luri: [145 138 131  85 152 165 145 156 116 156 133 102  86 149 103 110]
seka: [169  88 143  94  99 149  92 167 145 163 154  91 103  90 122 121]
Ker: [179 157 112  90 156 143 162 112  84 107 167 100 120 179  96 166]
Ver: [147 121  90 166  97  84  87 156 111  82  97 167 121 110 160  93]
reto: [119  97 107 179 106  90 102 124 151 132 105  99 168 149  58 152]
count luri: [86] : 1
count Ver: [96] : 0
which: [ 90 102 124 151 132 105  99 168 149  58] : reto

sanu: [111  96 106 125 119]
gefo: [179 176  39  41 173]
mudu: [ 39  39  39  39 173]
zor: [ 70  81  47 156 134]
Dunoz: [ 70 149  47 149 149]
Mekis: [137  95 107  88 135]
ger: [137 117 107  88 135]
count Dunoz: [149] : 3
which: [137 117 107  88] : ger
count mudu: [39] : 4

karuk: [149 115  77 157 135 133 133 164 143 111  97 111 100 123 132 128 137  47
 105 109 141 100 140 100  97 132 110  76 114 113 146 102 130 105  89  79
 127 115  96 133 140  99 117 112 144 139 138 107 176 147 102 126 136 126
 123 151 167 146 115 143 109 126 177 151]
mab: [138 138 138 113 123 132 132 126 135 122 105 127 123 116 126 132 117 111
 131 119 134 116 124 116 134 139 131 112 122 139 132 129 136 129 108 113
 129 127 128 136 125 128 125 132 131 128 137 122 123 138 129 135 131 121
 141 134 129 146 126 138 207 131 130 140]
malap: [138 138 138 113 123 132 132 126 135 122 105 127 123 116 126  65 117 111
 131 119 134 116 124 116  39 139 131 112 122 139 132 129 136 129 108 131
 129 127 128 136 125 128 125 132 131 128 137 122 123 138 129 135 131 121
 141 134 129 146 126 138 207 131 130 140]
von: [153 148 127 126 137 147 147 147 161 144 107  80 122 188  64 183  94 157
  99 150 126 125 150 125 149 144 119 115 134 139 145 121 168 122 147 119
 138 129 129 165 123 141 144 123 124 135 112 122 113 149 137 129 122 135
 143 116 148 151 122  82 138 110 164  89]
bitud: [117 120 131 124 172 162 162 141 112 154 190 161 114 174 158 107 143 174
 151 119 103 148 102 148 104 117 169 159 166 108 114 102 154 116 153 160
 111 120 137 116 152 114 142 118 104  90  91 151 122 134 102 113 117 116
 108 117  84 106  86  85 182 166 146  77]
Zev: [ 64 183  91 182 137 146 146 171 149 139 144  60 194 172 121 179  97 155
  84 147 122 136 125 136  98 105  84 150 112 137 153 166  85 106 171 123
 121 127 132 148 152  67 174 122 121 127  86 153 123 108 166 135 114 185
 120 127 105  89 152  56 129  93 169  97]
which: [131 129 127 128 136 125] : malap
which: [ 64 183  94] : von
count mab: [113] : 2
count von: [122] : 5

valuv: [183 183 188 186  73  74  73  73 196 182 187 109 188 188 184  73  74  73
 184  74]
moma: [ 93  80  72  85  73  74  72  71 114 189  86  55 194 193  82  70  74  71
  81  74]
Gak: [191 190  67 190  57  58  57  57 192  67 190 157  67  67 190  57  58  58
 190  58]
Feg: [190 192  67 192 182 181 183 183 186  72 191 197  66  67 192 184 181 184
 192 181]
Belar: [ 66  66 191  66 196 195 196 196  65 191  66  95 190 191  66 196 196 196
  66 196]
which: [190 191  66 196] : Belar
count valuv: [73] : 5

ropa: [126 140 159  88 169 106 136 117 140 117 118 136 167 118 137 150 118  86
 109 136  95 161 160 136 169 121 111 105 175 119 170  97 190 119 139 100
 137 185 117]
luz: [129 163 154 189  97 158 128 117 167 150 102 140 137 118 154 124 136 206
 172 102 200 169 102 115 150 152 161 105 175 119 170  98 189 119 139 100
 137 184 117]
Niv: [127 164  91 187  97  91  91 115 168 150 102 139 137 117 157 127 132  91
 171 103 199 173 168 113 154 151 160 187 175 119  91 161 138 110 131 168
 168 100 137]
Sivof: [129 163 154 189  97 158 128 117 167 150 102 140 137 118 154 124 136 206
 172 102 200 169 102 115 150 152 161 187 167 158  91 164 133 114 132 197
 119  98 139]
count ropa: [118] : 3
which: [129 163 154 189  97 158 128 117 167 150 102 140 137 118 154 124 136 206
 172 102 200 169 102 115 150 152 161 105 175 119 170  98 189 119 139 100
 137 184 117] : luz
count Niv: [168] : 4

teko: [134 166 115 120 141 141 124  77 143 121 131 146 135 180 100 175 176  98
 127 183  84 111 121  45 117 149  61 140  99]
sefis: [167  91 208 125  95 141 106 117 143  89 123 160 144 105 212 169 186 142
 114 112 146  77 143  62 126  98  89 143 113]
Dunot: [159 101 173 125 122 147 118 123 159 116 115 141 154 130 170 180 191 101
 119  92 125 111 151  71 117 104 101 152 116]
dusev: [156 101 184 125 118 137 118 117 165 105 107 141 111  92 130 191 170 151
 154 125 126 119 180  80 123 117  89 161 119]
Tupo: [156 110 208 108 122 145 121 100 149 110 115 163 137 130 198 134 194 131
 132 122 111  77 136  76 128 111  89 158 119]
luser: [156 101 196 114 118 142 115 117 138 100 131 152 144 138 212 163 189 131
 116 112 132  82 143  58 126 111  93 146 116]
toz: [120 115 141 134 166 141 106 117 143  94 123 152 147 130 212 169 189 136
 116 122 132  82 143  62 126 104  93 146 110]
which: [126 111  93 146] : luser
which: [134 166 115 120 141 141] : teko
which: [117 138] : luser
count Dunot: [101] : 3
which: [141 154 130 170 180 191 101 119  92 125 111 151] : Dunot

Lovip: [128  79 112  77 148 160  89  77 167 142  48 144  48 115 106 110 136 109
 136  98 162 131 123 137 123 127  83  79 132 119 156  42 119 174 123 152
 142 145  89 145 118 146 126 132 141 103 171 132 169 115 159 149  97 116
 134 115 147 124]
zene: [117  94 113  50 173 159  79  57 161 143  67 146  72 106  99 119 120 102
 139  95 181 115 112 153 135 101 112  88 146 134 152  50 124 173 125 150
 136 135 100 151 137 152 131 116 129 100 173 113 163 114 150 149 106 126
 123 123 131 127]
rese: [143  89 115 135 117 148 123 125 175 130 141 141  48 128 120 115 149 119
 113 103 114 145 148 103 113 168  61  75 102 115 159  60 116 165 123 133
 164 160  84 129 101 139 119 156 151 116 154 167 171 118 166 139  95  98
 152  94 152 136]
dok: [100 165 118  42 189 132  72  69 120 134 125 121 139 108 101 144  98 105
 145  84 185  83 129 160 157  83 181 124 160 151 146  93 149 157 138 127
 133 144 144 152 172 131 120  97 111 111 161  90 152 115 123 124 122 123
 105 130  89 167]
Pidu: [133  80 102 102 131 155 101  96 170 137  41 142  42 122 112 110 141 116
 128  98 142 136 133 124 117 145  66  77 119 117 160  48 118 169 121 147
 151 151  85 152 120 172 131 144 146 109 165 147 173 117 162 145  93 110
 142 107 152 127]
Zugo: [150 116 121 178 126 139 160 170 185 121 121 152  99 123 144 149 144 142
  79 134  59 144 158  65 114 191  88  85  87 132 145 123 111 146 123  99
 189 156 108 104 109 139 129 167 135 136 122 191 144 126 161 134 124 112
 165  71 144 150]
zope: [138  95 148 172 103 127 173 156 107 130 186 139 164 132 150 118 139 140
 132 197 109 161  90 138 112 166 129 162 133 117  84 197 109  83 112 141
  87  71 143 115 108 129 155 127 118 141  85 122  68 142 109 139 161 173
 125 164 155  60]
Pire: [126 139 162 172 101 124 174 157 109 130 187 136 165 134 149 118 139 142
 133 194 111 160  92 139 111 124 129 164 133 115  83 195 108  81 114 145
  84  71 142 116 109 129 154 127 120 141  85 121  68 141 109 137 163 172
 125 164 156  60]
Nodo: [102 157 117  38 192 136  71  61 126 137 118 127 131 105  99 142  99 103
 144  88 186  85 125 161 155  83 174 120 161 151 147  87 145 162 138 130
 132 143 139 153 171 138 123  96 112 108 164  90 152 115 127 127 121 127
 108 131  94 163]
which: [152 172 131 120] : dok
count Pidu: [142] : 3
count rese: [165] : 1
which: [126 139 160] : Zugo

Nufi: [148 170  98 105 141 178 135 107 140 124 140 126 143  89 147 104 157 121
 122 130]
sati: [149 105  98 141 111  78 140 147 119 146 130 129 148 170 100 105 129 123
 130 148]
gufur: [137 113  92 143 117  77 126 156 122 143 135 137 141 168 107 111 127 127
 136 130]
terid: [139 133 110 154 126 106 119 143 101 161 106 125  75 167 153  57 117 171
 122 145]
Ruguk: [170 146 117 159 122  88 119 146 118 170  87 125  70 171  88  71 146 173
 122 132]
let: [148 111 105 137 122  61 133 160 130 130 133 121 148 182  97 110 129 116
 144 134]
biduf: [143 131 117 151 117 100 107 143 106 163 110 122  71 167 160  66 121 164
 128 137]
count Ruguk: [88] : 2
which: [105  98] : sati
which: [148 170 100 105] : sati
count Ruguk: [146] : 3

Finu: [101 134 194 134 194]
kip: [134 133 194  72 159]
Zes: [134 159 159  83 159]
beg: [214 156 194  72 159]
bekip: [130 134 194 134 159]
basa: [195 130 194  72 159]
gar: [134 101  73  41 158]
dasif: [134 101 150 195 159]
Tusa: [159 117 194  72 159]
which: [195 130] : basa
count Tusa: [72] : 1
count Finu: [194] : 2
count Zes: [134] : 1
count bekip: [134] : 2
which: [134 101 150 195 159] : dasif
count Finu: [193] : 0

kav: [144 116 116 181 116 116 176]
Ret: [116 191 116 116 108 108 152]
Gek: [132 119 159 108 159 159 132]
count Ret: [152] : 1
which: [132 119 159] : Gek
count Ret: [116] : 3
count Gek: [159] : 3
count kav: [116] : 4
which: [144 116 116 181 116 116 176] : kav
which: [191 116 116 108 108] : Ret

parur: [134 203 123 126 221 203 221  97 169 126 150 111 115 203 171 172 190 173
 189 168 107 140]
mel: [135 173 146 173 114 116  73 154 104 170 123 170 183 101 151 147 107 149
 143 112 183 121]
sifo: [187 196 177 171 187 117  82 204 133 172 152 187 182 197 187 125 111 124
 108 134 190 162]
vidu: [131 213 122 127 216 179 213  96 164 126 146 111 117 197 131 213 185 172
 187 213 109 136]
Zizo: [167 212 177 171  78  97 126 221 172 183 115 169 171 150 111 203 111 124
 108 134 190 162]
which: [204 133 172 152 187 182 197 187 125 111 124] : sifo
count sifo: [187] : 4
which: [203 221  97 169 126 150 111 115 203 171 172] : parur
count vidu: [214] : 0
which: [143 112 183] : mel
count parur: [203] : 3
count mel: [112] : 1

zozes: [201 195  53 199  53 199 199 198 133 144]
zuned: [ 53  50  53 199  53 199 199  53 133 144]
Fibir: [ 53  53 199  53 199 199 199 199 133  53]
mes: [ 54 198 195  51 195  52  52  52 180 200]
count zuned: [53] : 4
which: [195  53 199  53] : zozes
count Fibir: [199] : 5
count Fibir: [54] : 0
which: [198 195] : mes
count zuned: [200] : 0

susol: [129 108 102 129 129 102 129 102 129]
pufab: [126 138 119 130 125 124 130 126 129]
mag: [125 128 128 128 129 103 128 129 128]
sunal: [128 134 124 131 130 124 128 127 128]
Fizi: [125 128 128 127 129 128 128 128 128]
zuk: [133 129 126 129 129 129 130 125 133]
Falos: [122 124 112 133 121 113 128 132 126]
lol: [127 141 116 133 134 120 130 127 128]
far: [127 140 117 132 121 121 131 126 129]
count susol: [129] : 5
count zuk: [129] : 4
count zuk: [134] : 0
count susol: [102] : 3
which: [125 124] : pufab

kovup: [102 127 112 122 128 120]
pipum: [131 128 122 112 127 144]
fami: [131 128 122 112 127 148]
nilo: [131 122 128 112 127 136]
Geto: [144 122 131 122 123 104]
Pip: [143 137 136 131 120 157]
which: [131 128 122 112 127 144] : pipum
which: [122 128 112 127] : nilo

